128 stands for zero in the data rows.
Some points, one per row:
[141 130 121 139 139 119 119 131 144 114 122 125 108  98 138 132 152 100
 129 109 158]
[124 147 107 158 112  82 158 155 139 101 105 111 101 150 118 156 137 107
 159  95 163]
[179  70 141 111 179 137  98 105 128 134 170 105 154 104 167 126 115 117
  90 126 150]
[129 131 143 133 126 122 133 131 177 125 117 108 102 144 169 135 162  92
 125 109 133]
[127 115 151 146 151 108 152 120 148 131 140 100 119 124 160 157 174  91
 127 100 152]
[119 126 121 136 148 109 134 164 150 121 131 100 113 125 164 157 172 103
 154 113 147]
[126 110 133 187 132 106 107 117 165 136 105 100  99  95 163 164 166  89
 120 109 112]
[100 150 101 142  92 140 142 153  89 125 135 148 126 152  94 113 102 146
 147 118 151]
[121 161 100 165 106  89 161 156 127  98 106 112  94 155 115 149 128 117
 155  86 160]
[111  89 177 103 100 141 117 105 110 130 178 180 144 130 111  59  66 155
 112 182 111]
[142 127 136 132 127 121 138 126 128 118 105 125 132 132 141 171 154 109
 133 132 133]
[108 175  83 145  91 114 165 166 109  97 113 133  99 167 111 129 119 136
 172  94 154]
[124 147 122 165 126 103 147 152 154 106  94 105 109 145 136 169 157  95
 141  99 143]
[111 164  87 148  93 118 165 170 114  93 115 134 108 152 100 129 118 139
 167 102 161]
[121  83 199 142 165 173  14 104 104 106 143 133 130 148 181  64 137 127
  85 155   0]
[144 143 153  96 186 124 112 102 179 154  95 107 125 110 153 160 123  84
  92 128 116]
[123 107 183 123 162 156 103 117 156 158 166 190 192 101 108  86 127 166
 115 140 124]
[141 120 125 150 133  90 142 150 148 105  98  88 116 118 146 164 158 106
 121  89 164]
[127 145 114 162 128  94 151 147 151 111 101 101 100 130 133 145 178 103
 147 108 146]
[ 85 109 155  84 125 149 156 141 142 120 161 105 162 174 182 140 139 126
 131 123 130]
[115 170  89 150  93 115 169 160 110  98 115 126 102 169 107 131 114 131
 164  94 166]
[101 133 107  75 133 168 109 118  65 143 135 179 157 115  75  90 102 162
 120 138 132]
[102 161  98 150  95 122 150 170 102 104 120 140 113 168 100 130 111 149
 167 115 152]
[133 154 103 160 139 102 146 144 150 108  99 102 106 149 133 168 160  91
 139  96 145]
[127  75 173 112 120 107 108 108 143 144 115 118 130 133 144 106 141 115
 140 161 111]
[108 169  84 146  74 113 169 166 107  94 121 135 114 169 101 123 109 139
 165  98 160]
[125 149 117 166 132  85 139 156 146 106  97 110  85 154 140 177 164 104
 142 101 140]
[100 128 111 116 106 148 130 126  92 129 141 162 113 131  95  94  79 166
 146 122 124]
[121 139 130 108  97 151 132 109 113 144 143 172 153 135 105  89  76 157
 128 132 110]
[162  79 129  99 183 166 125  81 128 136 158 108 115 107 135 130 133 139
 104 144 114]
[148 162 155 130 166  80 113 140 169 103  95 100 139 138 133 169 150  73
 133 120 146]
10 more points follow, each with its number after it:
[114 150 111  98 101 159 110 129  92 165 161 165 139 105 113 103 111 161
 125 127 105] 0
[162  47 132 134 175 158   3 128  98 213  87 123  77  68 174 134 144 149
  78 183   0] 1
[120 149 101 130 110 126 150 152 114 104 115 123 116 159 110 129 121 133
 151 107 145] 2
[ 76 158 114  89 100 192 120  93 103 179 167 161 182  65 109 111  93 220
  80 155 129] 3
[122 109 125  86 130 159 134 128  97 122 153 153 156 134 110  79  86 156
 128 154 112] 4
[112 136 129 130 113 152 111 160 113 133 143 163 161 146 120  95  70 136
  83 129 105] 5
[119 140 153 139 145 100 127 123 158 127 112  73  98 107 158 139 156  76
 119 122 117] 6
[126 156  98 147 111 121 154 156 118 102 118 131 106 159 114 131 121 137
 156 101 151] 7
[138 145 126 152 124 106 152 146 147  97  97  90 107 138 139 168 156 100
 122 108 143] 8
[133 139 133 155 141  92 139 148 150 111  81 103 107 131 143 149 170 104
 143 104 140] 9
Which three of these numbered points are nearest to each point below, ignoring the 3 directions in which the first points spread most? Their numbers follow each, nearest first.
[123 156 105 165 121 100 164 163 128 108 103 117  88 153 112 151 134 120
 155  93 165] > 7 2 9
[122 159  95 168 111  95 159 162 130  93 104 116  88 165 116 154 137 118
 161  85 168] > 7 2 9
[132  92 170  63 181 126 119  77 129 184  66 130 173 124 168  65  80 133
 131 150 110] > 9 4 2
[108 126 182 129 132 201 103  44 113 198 144 137 203  25 158  63 113 200
  52 177 117] > 3 0 6
[133 134 144 134 166  90 114 151 152 127 105 117 113 135 133 144 167 101
 119 146 142] > 9 2 7
[127 141 176 104 158 123 126 113 157 144 129 101 136  90 150 127 149  99
 122 130 115] > 6 9 8
[124  64 152 112 125 176 129  87 121 113 216 138 134  65  93  71  86 194
  85 201 101] > 8 6 7
[157  97  94 165  98 145  25  60  82 171 150 175 173  82 125  71  98 126
 101 196  45] > 0 7 9
[112 145 103 114  89 164 123 131  61 148 160 153 142 113  94  86  73 182
 133 141 109] > 0 8 2
[121 147 102 159 111  96 156 173 143 103 103 117  98 153 126 155 145 115
 152  82 159] > 7 2 9
[ 54 128 130  50  93 222 106  86 113 150 147 154 190 108 128 116 112 148
  63 198  95] > 3 8 0
[121  79 134 136 146 105 102  81 171 190 145 111 135  92 145  93 113  83
  92 198  91] > 6 4 9
[192  91 156  84 128 152  86  23 103 126 150 186 116 109  57  64 143 124
  16 147 118] > 8 7 9
[131  67 128  72 159 161  82  56 182 112 145  96  75  82 112 199  86 137
 110 100 128] > 2 7 8
[155  83 146 109 159 112  66  91 140 175 130 114 148  87 172 166 160 116
 109 169  78] > 0 9 2
[120 164 106 145 100 102 157 160 129  95 109 115 105 157 116 150 135 127
 157  99 162] > 2 7 8
[115 127 147 111 153  79 142 137 160 126 130  96 105 103 145 159 186  80
 122 130 151] > 6 9 4
[131 112  63  67 186 205  94 108 106 168 140  94 106  92 143  44  75 144
  73 208  13] > 4 6 0
[115 167  85 155  98 107 165 172 114  95 107 126  97 171 114 134 122 132
 173  88 166] > 7 2 4
[150 116 171 156 140 100 160 122 159 135  93 113 125 126 136 156 157  89
 118 111 135] > 9 8 7
[161 142 127 137 160 114 136 111 181 130  85 107 134 145 160 140 177  86
 112 112 116] > 2 7 9
[135 106 129 132 121 129 134 124 141 121 129 138 135 106 158 162 156 115
 104 125 150] > 8 7 2
[126 162  90 149  95 114 162 157 114  93 118 129 101 169 105 143 113 136
 160 102 159] > 7 2 8
[136  56  94  73 140  16  77  79 167 145 215 119  91 104 116  91 103 138
   4 172 117] > 6 8 4
[144 120 148 128 166  97 126 139 154 134 112  94 122 106 121 151 142 111
 115 119 134] > 9 2 8
[125 148 113 163 120 110 157 148 140 107  96  96 106 160 118 155 142 110
 153  99 149] > 2 7 8
[137 100 184 142 163 116 107 136 151 132 101  88 153 106 201 150 181  76
 129 116 118] > 9 2 4
[127 132 134 138 116  97 142 148 137 116  86 101 121 142 152 141 144 117
 148 110 134] > 9 2 4
